128 stands for zero in the data rows.
Some points, one per row:
158 125 179 80 125 182 101 169 97 129 160 181 173 140 123 136 120 129 129 170 160 126 73 184 141 136 119
97 196 145 139 100 125 134 179 154 139 89 104 109 153 116 155 137 131 147 139 116 133 97 104 79 116 126
160 111 76 114 109 128 143 130 105 152 154 134 138 134 103 127 117 102 144 135 110 134 169 137 176 115 126
93 151 128 122 96 127 124 180 149 129 108 109 162 100 135 94 104 134 115 145 123 126 142 155 94 135 163
90 160 148 165 128 104 134 157 128 110 137 132 111 98 115 98 85 166 129 139 126 97 107 124 107 126 135
173 108 180 99 148 133 82 161 68 125 153 137 151 107 145 111 112 122 151 182 122 90 94 220 127 127 78
182 57 106 85 116 141 126 107 138 184 118 90 80 152 169 111 139 139 167 164 136 171 132 120 143 91 98
129 117 237 170 168 168 115 137 182 143 91 102 132 157 169 132 209 101 111 103 117 137 67 108 96 129 83
108 156 130 151 118 140 156 146 160 114 117 109 138 120 135 129 131 134 112 121 117 151 148 140 97 141 166
58 127 157 120 87 185 99 102 140 121 51 152 120 103 137 119 155 164 105 83 104 162 189 84 90 145 168
122 107 202 255 144 52 178 159 92 84 221 94 153 140 108 147 160 201 111 148 88 125 112 99 139 153 139
128 129 117 129 168 136 175 130 88 104 129 88 114 109 112 103 105 124 162 165 165 100 157 122 156 139 139
171 124 139 88 128 153 114 152 129 145 121 159 113 159 122 154 162 143 122 124 102 167 117 141 134 123 118
95 157 144 139 124 140 168 152 180 127 105 113 148 125 141 123 141 140 108 123 105 165 134 131 97 141 178
142 148 126 114 92 63 128 101 153 97 144 134 86 140 88 143 128 132 127 122 99 81 105 41 134 102 101
139 92 73 186 136 106 119 48 131 165 144 179 145 114 85 158 158 114 106 90 139 200 159 133 134 139 126
133 157 111 163 163 87 168 137 77 111 168 125 128 128 96 118 121 147 155 150 138 136 130 105 132 139 172
91 180 157 32 53 126 47 93 128 123 108 136 46 103 90 90 125 162 128 122 71 139 133 61 157 55 106
109 166 93 125 90 123 135 100 101 129 173 168 123 135 73 164 146 73 137 128 88 147 142 60 149 110 102
80 143 157 145 133 109 113 140 119 92 132 118 106 89 117 96 110 168 136 145 150 99 109 122 96 121 124
84 149 118 65 96 131 50 129 163 164 84 182 162 95 113 125 116 161 120 160 110 114 61 139 109 91 87
169 111 162 87 128 150 107 188 90 109 130 155 110 136 115 153 139 143 121 93 114 118 131 192 127 143 152
146 149 164 73 55 139 150 146 160 131 105 138 118 142 149 109 128 104 104 103 134 164 135 153 133 114 139
157 120 121 97 125 137 100 129 138 121 70 154 167 83 139 94 107 131 140 138 107 105 113 120 89 153 115
120 139 106 108 92 110 132 135 84 126 179 160 92 126 61 130 95 104 154 147 71 117 102 102 176 84 104
118 132 96 186 123 104 189 152 155 126 150 112 178 161 194 162 139 83 118 132 119 164 121 86 131 130 132
143 118 85 82 78 84 133 128 96 125 171 161 86 129 84 130 87 100 159 146 59 111 122 83 157 111 109
73 113 118 102 106 112 132 108 145 145 124 122 133 170 142 151 114 154 119 100 160 142 138 149 110 132 171
107 135 98 212 141 81 195 181 157 127 133 87 175 173 219 161 138 81 125 150 124 169 110 65 129 123 132
175 120 65 181 121 118 129 117 136 139 181 102 88 116 70 152 105 90 144 93 112 140 138 123 150 105 111
163 122 99 99 164 94 149 97 101 149 175 171 68 120 37 78 125 119 130 139 96 99 117 130 162 146 132
131 177 132 126 168 122 162 158 107 142 126 142 206 103 129 125 114 101 143 158 147 105 95 208 78 160 175
169 94 97 173 106 171 113 171 126 176 183 118 79 154 165 108 90 179 129 173 101 161 158 182 181 84 146
80 174 159 212 163 149 101 85 134 141 175 127 131 91 120 92 117 136 122 153 124 103 87 119 113 94 118
165 116 107 152 135 166 118 89 112 168 154 79 103 133 142 95 156 140 149 166 100 136 184 96 153 129 116
176 184 104 137 104 96 172 101 186 85 127 136 87 124 117 120 118 77 125 139 87 96 113 87 130 88 127
118 129 98 148 145 125 146 122 130 88 144 115 82 135 95 107 112 127 134 141 121 106 130 128 133 110 161
91 122 100 133 146 151 149 119 125 81 169 126 78 147 70 119 103 151 142 152 134 89 147 129 142 100 170
131 184 88 118 174 143 65 85 98 119 115 101 96 92 131 110 115 133 155 80 105 70 152 138 115 149 121
24 more points follow, each with its number after it:
93 137 128 78 116 146 87 134 156 147 106 168 148 105 116 117 130 138 121 146 109 120 78 135 101 117 100 0
89 137 131 196 157 133 156 121 130 149 141 83 96 109 174 125 116 107 112 94 145 79 140 101 182 108 89 1
100 136 67 183 177 108 213 169 155 109 149 114 155 177 173 144 120 124 107 143 177 102 87 126 138 144 142 2
87 118 113 119 143 123 130 129 144 168 135 106 120 162 124 156 131 165 112 85 150 129 149 155 127 130 156 3
145 120 117 151 148 133 179 121 102 108 123 104 104 127 130 115 126 107 153 127 156 94 159 114 137 139 156 4
174 92 75 101 100 147 146 136 133 158 158 147 135 135 95 128 107 102 140 145 117 141 151 147 180 112 127 5
114 109 128 140 117 158 132 109 147 125 112 114 80 162 135 121 138 124 125 118 119 170 168 94 135 109 156 6
146 143 161 77 117 121 132 126 67 143 115 177 109 123 81 101 182 111 159 159 67 157 151 65 134 124 139 7
183 118 65 169 158 134 92 123 216 121 203 108 111 140 140 176 130 116 79 96 76 129 132 181 139 55 116 8
96 140 146 90 145 147 148 153 101 138 70 124 114 116 151 80 107 102 160 169 180 101 95 141 124 159 90 9
192 156 135 170 162 111 188 150 123 70 146 98 119 117 123 108 138 166 116 121 108 99 176 155 122 168 184 10
179 88 167 146 149 123 108 154 191 111 52 96 110 95 219 41 124 114 106 109 77 58 96 104 129 140 71 11
62 156 171 127 110 100 125 182 114 137 116 130 155 154 137 116 136 145 132 128 107 107 92 115 102 115 172 12
116 138 158 91 106 185 141 108 95 122 92 160 169 84 127 144 134 107 119 89 172 162 186 164 94 168 151 13
172 141 196 89 128 164 129 123 124 110 108 135 90 136 123 100 129 153 150 172 176 101 92 140 104 126 140 14
134 113 153 106 103 115 128 136 154 165 110 103 122 166 164 117 122 158 142 161 159 150 102 146 110 111 138 15
82 132 175 164 114 140 157 139 168 120 142 136 149 131 143 109 133 169 103 137 113 150 104 136 87 145 158 16
117 126 66 135 125 174 103 126 179 101 90 133 60 169 129 91 80 102 145 153 117 120 138 122 116 79 206 17
135 89 157 106 94 161 127 141 93 118 150 106 124 123 131 133 86 125 135 86 88 175 203 146 149 148 191 18
171 134 142 131 144 159 81 98 108 96 138 126 160 126 107 158 164 158 128 147 126 122 149 106 132 129 117 19
80 131 71 195 200 112 218 161 172 101 166 118 152 181 150 144 124 128 99 127 178 83 86 128 130 148 136 20
165 81 109 165 151 158 192 125 107 128 143 108 121 123 140 110 163 115 92 70 121 125 232 156 213 142 149 21
125 140 143 171 139 183 43 121 152 116 142 118 193 117 179 169 144 106 126 155 104 149 86 161 86 118 73 22
206 121 128 89 198 201 91 94 109 93 85 155 131 123 115 153 132 119 132 133 187 107 133 187 71 191 126 23
Which of these numbered points is nearest to each point below by angle, seen from the average point of the first points? Its number follows each.
146 103 150 129 92 132 101 143 93 109 172 102 113 138 130 139 75 120 129 85 115 144 201 124 145 151 169 > 18
175 103 133 85 139 115 95 116 134 113 88 155 176 89 134 95 105 109 135 144 102 89 127 116 114 167 125 > 11
148 69 153 106 71 102 155 161 132 119 61 100 80 146 181 102 110 115 102 62 136 154 201 122 119 168 159 > 18
140 79 161 124 128 132 98 128 69 189 147 120 77 126 81 116 136 115 182 140 72 108 148 50 147 133 66 > 7
73 138 102 171 149 134 107 156 145 121 143 138 107 128 98 96 100 170 98 124 86 96 116 95 136 142 140 > 20
128 153 167 177 163 181 63 110 152 119 144 112 174 117 188 153 132 99 130 167 109 137 68 146 87 133 65 > 22
110 94 179 151 121 164 71 124 148 119 134 146 140 169 139 116 134 175 118 167 176 174 104 112 84 119 168 > 16
95 177 152 137 110 125 141 181 153 149 103 102 123 154 99 147 127 133 142 134 119 134 97 102 119 103 154 > 12
171 122 187 117 117 120 117 158 134 104 108 149 130 144 168 140 149 133 97 139 145 148 91 118 128 135 99 > 14
100 131 111 112 147 145 51 99 135 139 154 111 119 122 151 145 141 105 135 127 109 166 95 121 122 80 60 > 22
186 131 146 131 143 114 130 105 127 112 121 153 179 123 123 110 157 111 138 195 94 131 109 105 123 141 117 > 19
173 81 103 189 152 141 202 139 113 139 132 95 108 115 137 122 164 114 107 75 113 121 236 169 227 132 129 > 21
132 90 90 122 137 180 82 104 168 107 82 124 106 110 155 91 92 89 114 119 114 129 145 129 90 100 152 > 17
57 114 125 127 80 107 151 146 152 179 123 86 110 181 115 154 113 159 123 87 143 156 144 152 106 137 169 > 3
Now 24 new points, numbered from 0 again:
136 150 151 106 113 109 131 138 185 154 82 108 132 129 154 125 143 115 128 158 78 88 77 94 146 91 72 0
142 125 110 153 172 133 179 118 98 108 114 101 102 132 121 110 111 114 156 139 157 96 159 116 145 128 159 1
208 115 203 115 103 111 110 167 157 93 109 164 146 135 179 152 148 136 79 119 167 143 65 114 108 144 81 2
130 94 139 110 167 176 63 109 115 105 99 159 183 90 154 106 155 166 117 173 93 125 132 127 80 171 135 3
97 169 113 109 146 151 104 84 95 157 99 125 127 172 141 112 124 119 148 145 148 118 135 115 131 138 168 4
120 181 112 110 116 152 140 181 147 165 70 113 66 115 90 139 125 107 148 98 75 195 155 151 105 133 150 5
134 154 148 103 111 144 91 141 158 116 106 160 167 139 121 140 157 148 107 157 105 109 76 134 129 111 102 6
142 126 153 73 121 145 99 100 154 117 93 144 112 124 149 100 149 158 116 161 137 136 113 121 90 134 111 7
96 125 155 141 131 103 105 134 146 124 131 113 97 98 89 118 88 179 116 109 167 109 141 135 56 160 153 8
97 156 69 131 113 158 88 103 131 145 202 149 122 146 120 138 117 119 112 126 48 105 156 134 157 65 154 9
129 87 90 171 124 103 117 51 107 150 146 197 133 112 85 166 139 120 119 103 149 185 147 130 139 147 119 10
101 161 135 119 123 122 123 160 143 136 99 118 147 101 151 109 93 125 124 144 121 122 147 165 94 149 159 11
72 168 60 211 203 151 238 162 173 82 163 137 152 182 139 133 124 147 102 159 194 77 72 100 150 157 155 12
122 141 103 216 136 101 204 155 162 130 127 100 167 176 196 149 132 74 120 137 115 150 117 36 135 120 137 13
148 61 145 114 90 119 150 147 146 115 76 96 73 129 171 115 109 136 128 62 129 148 184 126 108 173 143 14
102 144 162 80 146 149 175 142 124 151 76 139 144 96 162 97 118 88 148 167 161 121 83 135 124 146 79 15
68 166 102 178 150 153 90 140 137 110 184 96 133 159 144 140 116 175 148 155 96 103 102 118 121 105 136 16
115 127 45 101 130 64 159 78 108 108 197 168 133 123 54 216 120 97 113 92 186 156 144 85 147 143 107 17
149 158 151 96 82 124 162 63 165 156 110 102 75 160 185 101 157 127 135 143 171 172 111 88 115 91 141 18
200 116 170 168 152 85 92 206 100 104 128 150 192 147 134 191 167 100 90 83 142 207 112 128 112 160 158 19
128 154 83 104 124 79 175 94 140 108 76 128 136 161 159 120 183 130 99 90 208 156 137 49 129 135 179 20
88 118 126 200 183 119 92 64 102 133 187 128 140 99 97 130 132 147 129 120 109 125 128 125 136 111 112 21
168 146 86 154 126 158 159 116 148 147 161 61 98 139 122 149 143 95 143 119 135 156 181 119 158 110 132 22
83 120 164 89 135 136 96 141 110 103 127 148 169 150 114 144 160 172 104 131 151 72 116 133 143 149 115 23
The same question for these:
164 171 148 137 132 157 119 142 142 115 83 108 79 120 110 127 138 140 135 112 98 144 141 149 92 139 166 > 5
100 135 76 101 125 73 151 85 100 128 157 167 119 130 56 194 112 98 126 97 175 140 133 109 148 140 108 > 17
168 171 150 84 87 153 175 65 159 177 120 116 93 163 163 87 123 116 135 161 179 205 101 103 147 106 149 > 18
128 130 116 155 164 138 173 120 111 100 118 102 93 119 120 104 96 115 149 145 159 95 158 120 146 125 155 > 1
104 112 163 136 139 113 157 151 146 152 128 89 143 127 145 134 125 146 122 137 177 134 108 169 88 142 122 > 8
121 120 46 93 124 131 144 120 162 137 97 163 97 129 87 144 111 109 156 142 149 172 118 139 112 101 143 > 5
103 146 122 126 126 128 130 160 139 138 97 125 158 102 145 103 94 130 122 143 134 120 121 181 87 160 140 > 11
114 127 103 159 157 175 101 141 147 124 183 128 108 152 109 132 135 129 95 105 60 98 144 120 189 97 118 > 9
133 172 151 155 170 109 166 167 74 151 133 153 221 86 120 126 122 105 132 159 157 108 99 227 89 187 166 > 11
144 139 128 193 128 77 188 165 142 97 161 158 208 117 149 120 141 138 95 149 123 92 98 139 98 181 140 > 12
138 152 171 54 62 118 42 79 141 132 62 169 114 56 136 120 130 123 137 138 101 93 104 63 84 98 48 > 7
80 163 148 103 118 129 64 125 164 145 70 134 168 97 147 165 149 118 105 86 105 111 90 102 101 142 41 > 6
106 119 103 214 134 99 219 176 156 114 164 91 173 179 214 155 134 73 123 120 113 165 108 62 120 124 131 > 13
82 156 141 113 110 111 51 121 160 140 64 118 175 87 144 173 153 128 102 82 136 117 110 99 104 147 41 > 6
